In the data rows, 128 means zero.
Here are some points, one per row:
[117 143  97 175 121 129 159 169 115 123 134 117 120 174 126 107  91 122 164  98 137 159 124 134 153 132 123 128 144 123 137 103 137 134 130  94  98  95 138]
[128 142 158 116 137 128 143 125 121 126 158 126 111 159 163 130 153  89  69  91 122 152 125 132  81 157 133 142 161 131 150 119 127 125 165 117 163 126 119]
[126  97 114 109 105 111 150 144 133 135 149 116  97 156 129 117  95 117 154  90 157 157 131 137 132 127  79  62 145  91 124 147 145 139 130 158 194 173 107]
[128 103 139 103 121 119 108 130 127 185 116 141  90 158 125  86 163 181 145 148 123 177 123 166 139 146 160 142 142  86 141 106 124 120 135 170 102 140 101]
[154  88 118 113 174 140 118  64 148  86 115 144  86 148 149 107 145 184 157 112 135 150 144 131 122 130 138 106 149 118 138 133 131 109 160 156 144  51 110]
[170 116 148 180 165 136 138  81 144 107 151 159 110 143 147 134 149 116 151 110 178 151 133 141 137 108 144  90 143 118 126 158 125 125 128 127 134 164 113]
[ 99 135 122 127 126 108 169 148 154 110 115 134  85 181 109 127 110 135 150 168 154 176 116 168 117 120 126 119 107 161  86 111 107 130 141 109 184 115 122]
[144 113 104 124 156  40 151  65  78 109 104 123 111 157 156  80 159 122 126  94 123 155 100 141 134  77 140 113 147 140 145 120 103 126 131 123 157 132 129]
[126 145 150 116 106 115 160 138 135 115 134 133 118 170 121 126 113 144 159 136 139 150 130 108 112 132 166 143 118 136 154 140 120 109 114 139 121 122 111]
[139 102 128 150 119 128 136 154 143 115 135 107  99 136 121 119 133 115 126  78 113 141  75 161 112 127 122  88 130 118 155 120 131 132 121 129 136  60 121]
[151 110 102 122 152 157  95 108 127 152 157 137 131 143 165 178 104  88 146 136 149 146 107 126 156 164 129 138 129 136 138 117 113 130 118 151 161 108 104]
[114 132 112 140 134 135 141 126 168 141 142  98  78 153 127 128 119  99  90  83 140 162 111 109 112 130 115 127 123 128 142 108 149 114 145 137 119 103 114]
[144 117 125 127 103 162  99 144 108 189  92 138 115 118 115 128 159 165 146 108 108 173 115 127 138  94 137 117 132 143 103 145  98 108 135 100 188 137 138]
[137  92 138 121 139 104 135 124 135 128 122 135  76 168 176  90 135 112 143 107  95 177 144 139 140 141 113 155 135 131 131 157 122 118 165 111 140 122 102]
[125 124 105 124 109 119 128 109 135 140 142  87  88 145 171 177 158  80 114 101 147 146 143 170 157 161 151  78 125 127 107 142 132 106 140 115 128 116 131]
[114 129 111 142 143 116 119 157 117 116 132 125 122 158 109 137  89 132  75 154 105 182 138 120 151 144 153 117 178 127 125 138 102 129 129 152 140 121  92]
[111 103 128 129 131 123 136 139 127 130 145 114  73 126 115 181 131 134 121 165 127 139 131 128 124 107 111 126 131 147 119 100 136 116 126 142 132 134 102]
[ 70 125 133 135 110 134 128 138 149 113 140 138  97 157 190 113 147 120 136 170 117 141 127 141 165 143 117  93 130 174 180 124 164 111 138 123 156  99 100]
[141 107 147 114 129 116 121 126  98 120 136 105 111 149 169  96 137  91  87 115 188 147 139 119 156  88 163  73 109 106 137 110 132 130 157 118 152  87 108]
[173 136 155 113 178 132 144  90 128  98 100 114 108 161 132 127 156 130 151 132 147 122  97 137 184 131 109  88 155 106 127 151 126 144 132 138 147 114 112]
[140 118 148 136 121 122 133 107 112 136 149 137 109 160 155  90 126  95  70 113 155 139 142 141 169  78 110  93  85  84 144  96 134 123 164  98 152  81  72]
[127  93 100 155 111 119 136 129 137 126 107 165  82 170 130 141 118 101 118 108 164 144 114 134 131 161 113 101 134 111 139 130 114 138 121 140 164 121 133]
[126 127 120 137 119 145 131 135 132 135 163 120  99 158 182  78 111 113  91 133 127 127 110 129 143 104 121 106 122 164  96 143 100 128 114 167 149 156 156]
[146 135 143 127 116 185  98 133 102 190 113 134  78 192 118 133 148 164 137 134 129 124 147 148 118 114 126 132 148 138 128 153 121 154 138  99 176 118 125]
[128 125 135 138 135 104 151 146 135 149 137 126 115 134 180  91 178 126 131 153 116 155 123 139 107 122 119 144 131 115  53 147 123 141  62 133 172 117 139]
[144 114 104 101  85 158  75  96 143  80 124 149 145 158 102 132 144 122 131 112 125 155 108 139 112 115 106 116 123 131 122 147 139 141 144 126 154 138 147]
[135 139  96 119 106 126 122 117  98 127 139 143  77 157 125 123 124 101  87 102 145 159 104 106 125 133 106 100  97  90 121 138 122 115 115 125 124  71  33]
[100 122 140 121 129 109 156 137 135 109 135 129 120 144 109 164  80 145 116 163 133 131 134 163 125 116 157 151 140 107 136 137 122 109 129 149 141 129 112]
[126 117 136 107 137 136 132 155 124 146 132 120  93 146 133 109  88  89 173 113 145 179 150 146 115 127 107  82 139 115 162 131 126 128 116 144  98  72 133]
[134 113 113 126 124 152 133 143 140 109 110 133 119 143 128  88 110 127  82  99 131 152 121 166 107 106 111 119 131 150 172 123 116 127  80  89  87 103  34]
[146 110 124 119 187 155 140 100  20 105 121 151  82 147 140 139 132 133 111 123 140 159 121 145 152 141 134 125  92 141 134 145 163 114  90 117 150 143 173]
[162 108 152 114 102 126  70  92 113  59 131 117  76 161 149 115 113 147 147 115 144 185 128 144 118 127  91 102 122  78 113 134 139 100 132 129 160 163 135]
[105 130 126 127 114 129 174 125 150 111 117 107  98 124 103  90 108 133 150 194 129 160 128 123 131 124 144 128 118 131 145 118 143 153 137 114 101 123 132]
[149 105 140 107 165 172 151  82 136 102 124 122  93 174 146 149 152 138 141 123 145 136 123 112 167 175 136  51 124 100 103 113 103 136  89  82 124 171 130]
[149 111 118 147 100 110  83 117 142 107 129 119  76 185 100 120 148 123 149 105 134 165 132 123 161 115 144 149 134 143 154 121 100 123  93 148 139  94 130]
[147 119 122 149  79 180  88  61  76  56 109 139  95 138 136 116 129 141 141 139 126 146 128 139 113 168 107  91 131  83 121 104  94 135 126 117 168 129 136]
[129 142 153 128 119 113 128 110 142 121 131 108  95 128 140 121  97 101 143  89 113 140 132 134 119 136 140 150 128 135 148 142 111 143 134 117 165 127 111]
[185 140 108 133 124 119 127 115 134 171 105 155  93 157 126 114 129 144 127 157  90 155 131 142 133 136 140 112 135 143 151 108 165 103 115 140 157 122 118]
[122 104 166 142 105 117 133 128 127 120 105 126 137 172 125 145 125 113 134 107 138 136 143 120 118 142 104 102 148 121 135 113 141 106 116 153 125  84 126]
[143  95 129 135 137 133 136 100 137 175 155  98 120 172 156 174 131 143 139 161 117 181 123 136 107 108 119 119 125 134 139 111 124 145 122 114 149 115 120]
[119 132 140 139 137 118 139 136 124 131 121 128 115 151 149 138 133 137  84 104 150 138 133 137 163 144 119  44   5  68 159 142 113 129 142 156 153 107 117]
[144 126 108 122 125 139 143 162 122 123 115 132 101 154 208 193 166 104 158 141 132 155 127 134 118 105 121 132 132 130 157 106 109 128 171 189 137 104 114]
[131 118 130 136 143 202 153  65 110 107 101  91 106 173 133 149 150 101 129 107 130 179 127 150 131 142 118 114 128 124 126 126 125 117 138 167 148 103 101]
[129 105 152 144 114 159  92 126 124 192  64 135  94 163 140 123 130 165 140 134 150 151  86 128 118 132 143 131 140 135 117 142 135 122 144 107 161 129 123]
[123 133 170 130 101 121 137 114 113 127 135 140  96 143 139 174 101 109 128  60 109 158 110 150 141 123 150 133 149 159 139 112 134 145 132 186 100  64 104]
[ 95 137 109 146 119 126 142 143 128  96 140 131  97 168 157 151 120 108 136 164  48 172  96 146 109  71 202 145 159  26 160 127 134 121 132 141 124 113 113]
[118 149  96 136 106 114 132 124 132 136 102 136  94 150 132 143 128 133 129 106 166 148 141 118 128 132  70  94 153  93 151 131 118 133 105 139 129 102 133]
[127 139 113 148  97 121 143 155 121 111 166 110 108 142 189 124 168 140 132 201 161 158 106 130 145 155 116 117 151 150 180 130 113 116 174 136 150 102 102]
[111 121 133 110 127 146 160 138 128 158 168 137  96 151 127  97  92  95 168 103 139 151 115 142 123 126  91 102 146 106 167 132 105  79 127 114  95  68 152]
[145 116 141 129 108 119 158 114 149 130 136 106  83 158 141 179  87 144  61 204 126 171 111 147 131 102 120 120 157 122 140 143 115 113 120 138 128 114 124]
[117 152 150 133 137  97  90 110 155 127 112 141 102 150 130 129 110 124 153 129 151 120 125 137 104 111  73  63 154 121 132 119 129 115 130 127 137 123 122]
[142 115 141 141 114  92  89 100  61 131 121 118 107 171 113 124 127 138 124 154 145 133 119 137  85 130  64  92  71 139 137 139 121 132 141 147 101 116 101]
These points spread out most along one direction. Take the direction at right angles to it along which they spread out most. Then take the direction at right angles to both along which they spread out most. Go by this last direction. Where along it does each point below lie, from 0 to 99? The average is 50, and the first point in the table lies past the average. One standard deviation of the points above along it is 16.
[173 136 155 113 178 132 144  90 128  98 100 114 108 161 132 127 156 130 151 132 147 122  97 137 184 131 109  88 155 106 127 151 126 144 132 138 147 114 112] 40
[126 145 150 116 106 115 160 138 135 115 134 133 118 170 121 126 113 144 159 136 139 150 130 108 112 132 166 143 118 136 154 140 120 109 114 139 121 122 111] 58
[154  88 118 113 174 140 118  64 148  86 115 144  86 148 149 107 145 184 157 112 135 150 144 131 122 130 138 106 149 118 138 133 131 109 160 156 144  51 110] 56
[151 110 102 122 152 157  95 108 127 152 157 137 131 143 165 178 104  88 146 136 149 146 107 126 156 164 129 138 129 136 138 117 113 130 118 151 161 108 104] 36
[141 107 147 114 129 116 121 126  98 120 136 105 111 149 169  96 137  91  87 115 188 147 139 119 156  88 163  73 109 106 137 110 132 130 157 118 152  87 108] 25
[127  93 100 155 111 119 136 129 137 126 107 165  82 170 130 141 118 101 118 108 164 144 114 134 131 161 113 101 134 111 139 130 114 138 121 140 164 121 133] 56
[185 140 108 133 124 119 127 115 134 171 105 155  93 157 126 114 129 144 127 157  90 155 131 142 133 136 140 112 135 143 151 108 165 103 115 140 157 122 118] 55
[140 118 148 136 121 122 133 107 112 136 149 137 109 160 155  90 126  95  70 113 155 139 142 141 169  78 110  93  85  84 144  96 134 123 164  98 152  81  72] 32
[137  92 138 121 139 104 135 124 135 128 122 135  76 168 176  90 135 112 143 107  95 177 144 139 140 141 113 155 135 131 131 157 122 118 165 111 140 122 102] 49
[143  95 129 135 137 133 136 100 137 175 155  98 120 172 156 174 131 143 139 161 117 181 123 136 107 108 119 119 125 134 139 111 124 145 122 114 149 115 120] 39
[117 143  97 175 121 129 159 169 115 123 134 117 120 174 126 107  91 122 164  98 137 159 124 134 153 132 123 128 144 123 137 103 137 134 130  94  98  95 138] 72
